In the rows, zero is written as 128.
The rows of A fall into 3 groups, and each row is roughly a mix of its group's hidden directions.
A:
[[127  88 147 111 111 132 175 156 143 141  99]
 [137 103 162  89 139 111 116 114 123 173 153]
 [157 110 124 121 145  95 114 186 144 141 138]
 [170 120 116 118 137 123 126 104 145 159  76]
 [175 100 129 157 150  97 140 111 134 160 128]
 [103 123 128 166 131 112 147  89 145 152  87]
 [ 99 122 135 125 181 132  80 127 102 123 132]
 [151 158 134 110 131  85 149 164 133 141 162]
 [107  82 130 118 113  93 176 143 128 117 125]
 [154 164 104 121 153  98 146 127 123 143 173]
 [172 146  98 113 134 100 130 164 122 163 130]
 [106 149 106 102 107 153 148 183 137 113 130]
 [130 101  96 153 125 149 154 184 137 140 131]
 [149  95 135  88 140 118 165 124 132 167 107]
 [101  74 105 141 141 123 148 117 158 157 130]
 [106  74 154 115 120 148 165 115 142 114 114]
 [124 103 103 107 159 120 141 107 146 170  92]
 [140 148 123 134 173 134 148 178  96 141 126]
 [131 113 158 155 128 131 191  96 127 131 130]
 [ 90 139 116 137  99 161 144 137 144  79 118]
 [ 84 105 114  95 122 109 124  95 147 156 108]
 [109 164 162 142 109 100 132 143 145  88 151]
 [135 131 128 106 188 118 117 139 159 162 144]
 [ 95 155 147 141 169 149  92 140 110 112 112]
 [135 124 136 106 179 135 105 130 151 175 142]
 [ 91 175 131 113  96 143 115 112 132  96 113]
 [102 101 146 151 119 138 110 101 143 125  72]
 [104 167 114 163 138 136  82 108 141 114 144]
 [138 101 123 153  92 154 104 166 145 131  96]
 [ 87  97 117 120 118 113 133 107 171 163 140]
 [ 97 122 167  90 158 144 111 126 139  94 137]
 [104 106 144 138 133 135  67  92 114 129 129]
 [141 107 161  85  95 157 128 150 131  99 124]
 [155 100 100 162 106 124 167 138 120 162 134]
 [162 139 111  92 136 153 172 129 119 126  93]
 [152 176 121 111 128  95 148 137 119 156 162]
 [104 105 156 149 121 122 120  73 155 107 137]
 [126 116 125  54 118 134 116 116 134 153 127]
 [172 140 102 124 159 112 164 153 147 122 105]
 [152 107 111  91 103 140 154 148 157 129 167]
 [ 87 155 106 144 110 165 122 155 114 100 114]
 [123 151 103  72 109 135 102 121 144 110 154]
 [109 151 131 102 105 148 156 134  90 135 172]
 [107 121 124 195 119 143 118 105 110 123 106]
 [130 161 115 112 103 133 167 162 102 163 133]
 [116 146 163 125 141  73 105 158 141 112 137]
 [129 190 120 108 122 125 125 128  89 143 153]
 [156 159 107 160 132 119 118 170 151  99 111]
 [180  88 115 135 124 127 128 118 173 131 142]
 [112 119 112 160 141 138 141  66 137 117 153]
 [158 133  96 169 144 104 108 152 155 142 108]
 [ 78 131 135 117 112 161 148 140  86 121 148]
 [133 154 124 166 128 101  86  86 146 138 126]
 [131 129 100 126  96 120 116 146 193 124 115]
 [111 111  94  62 146 121 118 115 134 131 119]
 [140 176 108 152 115 120 131 139 146  83 153]
 [167 167  86 141 133 119 150 135 127 161 120]
 [118 102  78 106 166 142 112 131 144 115 155]
 [119 138 129 156  93 122 120  71 147 104 110]
 [167 160 110 102  91 121 164 131 144 119 114]
 [151 123 109 107  98 135 154 146 167 123 172]
 [ 97 105 144  78 105 102 133 140 136 120 160]
 [131 132 113 186 132 124 107 114 165 112  97]
 [171 136 123 153 134  90 111 143 174 123 118]
 [131 133 105 130 183 135 108 110 113 141  83]
 [106  95 141 106 126 126 115 166 104 171 104]
 [114 139 137 159 184 135  84 129 112 126 134]
 [108 130 138  93 110 140 113 120  72 153 151]
 [117 144 131 186 147 137 104 124 157 140 160]
 [180 175  91 135 134 131 130 126 137 113 135]
 [158 108 103 149 139 143 104  85 150 132  94]
 [ 84  82 117  90 122 112 130 118 107 115 114]
 [141 157 165  82 142 101 132 121 140 161 133]
 [129 107 131 128 185 144 134 176 120 109 136]
 [132 108 137 166 146 131 139 133  78 111  88]
 [179 109 108 142 122  95 153 130 154 157 129]
 [141 158 123 144 143 120  73 143 135  88 115]
 [143 138 156 182 107 141 132 150 129 114 166]
 [183 100 107 139 155  98 130 138 118 151 136]
 [155  95 136 107 127 102 110  94 100 158 152]
 [153 181 130 119 138 120 135  93 138  87 133]
 [172 157 117 116 151  93 140 102 146 133 157]
 [166 123 105 115 121 112 163 155 103 166 145]
 [ 86 137 118 113  74 147  96 126 148 128 125]
 [116  75 151  96 126 134 122 162 121 126 159]
 [116 166 137 120 124 114  75 125 160 153 108]
 [163 171 150 132 142 127 124 153 157 138 166]
 [131 135  88 127 144 133 128  92 131 147  72]
 [154 114  88 109  84 119 160 150 129 144 144]
 [156 143 137 104 124 112 131 196 134 114 123]
 [152 147 167 172 122 137 129 158 109 109 152]
 [127  81 125 152 153 105 138 163 162 113 141]
 [118 129 164 174 139 133 163  98 154 131 109]
 [122 133 161  99 167 119 102 126 139 177 130]
 [133  91 147 112 187 133 124 154 133 108 143]
 [ 98  85  81 114 137 140 120 112 154 133 147]
 [ 99  94 153 143 153 134 105 111  97 156 101]
 [149 143  93 145 100 150 100 127 110 175 125]
 [115 114 121 183 126 145 120 139 139 107 175]
 [114 123  78 135 182 135 105 121 127 106 125]
 [139 111 168 138 169 118 143  83 107 113 133]
 [153 108 161 125 184 108 135 119 158 117 129]
 [132  83 120 139 107 128 135 146 177 164 135]
 [134 130  95  85  82 135 141 121 159 119 148]
 [147 114  92 182 103 130 163 125 128 122 118]
 [135 166 128 102 110 102  99 130 171 157 115]
 [163 148  95 136  96 173 114 149 119 128 114]
 [114  93 121 128 195 116 126 139 137 148 134]
 [104 136 164 189 137 111 121 136 139 135 150]
 [147 156 127 175 155 108 103 119 127 156 100]
 [159 131 141 150 116  83 110 111 175 143 135]
 [152 113 132 126 157 122 133 136 162  84  84]
 [107 142 147  92 107 146 104 131  84 154 104]
 [141 107 115  55 112 143 129 132 125 131 137]
 [160 180 112 137 131  91 113 141 132 144 155]
 [112 117 159 181  93 109 157 128 119 126 115]
 [ 88 148 154 118 118 140  98  89 136  93 118]
 [157 129  99 137 165 122 123 182 108 143 128]]

Here is one row of each group, with its name. Which group are the others in?
[128 172 104 146 151 109 122 142 154  91 156] => S
[105 157  91 159  87 150 121 146 114 134 111] => J
[174 155  96 153 124 115 111 158 147 129 152] => K

[146 121 105 127 137 113 174 177 131 161 131] => K
[168 130 122 142 190 109 131 150 123 114 121] => J
[151 136 168  83 117 109 150 138 130 163 112] => S
[ 98  88 100 176 113 129 149 111 133 121 117] => S
[160 114 107 130 139 122 151 146  71 151 146] => J
[ 92  95 103  95 109 111 141 100 146 147 107] => S
[143  83 132 147 142 118  99  91 168 119 123] => K
[127 153 173 123 168 111 103 118 146 160 116] => J
[129 102  92 185 132 144 125 108 150 137 109] => K
[143 109  76 132  96 134 151 163 145 109 132] => J
[149 154 114  91  83 152 116 130 123  98 149] => S
